Families of rows that turns and mirrors carry onto each other, the same ones carrying the whole set onto itself: the rest of each named row's family, in list order:
4 families of 8 rows:
zaf: [ 23   5  21   5  -1 -21 -12   8  11]
Gubi: [ -2  -7   8 -10 -25   2 -15   8   8]
podis: [ 17   4  26  14 -11 -12 -13  11  -8]
lafi: [ -5 -10  21  -5  -2 -13  -2  -3  18]
vir: [ 14   3  -7  10  -1 -27   6   7   9]
nituf: [  1 -14  12  10 -18  10 -25  12  -2]
nupo: [ 24 -19  27   6  -6 -18  -7  -3   5]
filim: [  3 -19   6 -10   6   9  -7 -19  13]
fom: [ -1 -24   7 -11  12   4 -10 -12  10]
tez: [ 19   6 -13   2  -2  -1  -1  12 -26]
raka: [ 14  -4  28  -2   2  15   1  11 -14]
bovil: [ -3  -8 -16 -16   8  -1   6  -2   0]
figem: [ -6   7  -7   1 -18  -1 -19  12   6]
Det: [ 19   0   0  10  20 -13   9   0 -15]
Vetim: [  0  -9   9  14  -7  13 -28   7  -1]
Kodud: [ -3  -7  16 -14  -2  16 -12   5 -15]
bulon: [ 24 -20  11  -4   9   5 -14   1 -22]
mamub: [ 24 -15  12  -6  12  10  -9  12 -21]
zik: [ 21 -22  28  16  -9 -12  -2  -5   4]
Nem: [ 8 -3 -8 13 -9 -4 -2  5 27]
Vap: [ -3 -24  14  -8  13 -12   4   5  10]
Givu: [ 29  -8  -8  -2  15 -12  13  -5   4]
Peku: [ 19 -11  15  -3  16 -12  14  -1 -14]
Mese: [  3  -4 -20   2  -5 -24  -7  -2   8]
kegi: [ 23  16  -6   8 -16   3 -13   2 -12]
sen: [ 33   2  -3  17 -14  -7  -3  18  -7]
dubaz: [ -4 -13 -14  -4  -1  11   4  -2 -17]
luped: [ 29  -5  -4  19  -8  -8  -7  25 -11]
fako: [ 33 -16  -8  -5   7 -12  14   0   4]
pafet: [  5  -7 -11  14 -13 -10  -5  -5  25]
kimut: [  5  -5 -23   2   5  15  -7   9  -4]
kamez: [ 13  -4 -25  -5   7  13 -13  11  -2]

The rest of the family of vir: podis, lafi, tez, bovil, figem, Kodud, Peku
The rest of the family of Gubi: zaf, raka, Det, Vap, Mese, kegi, dubaz
The rest of the family of bulon: filim, Vetim, zik, Nem, luped, fako, kamez

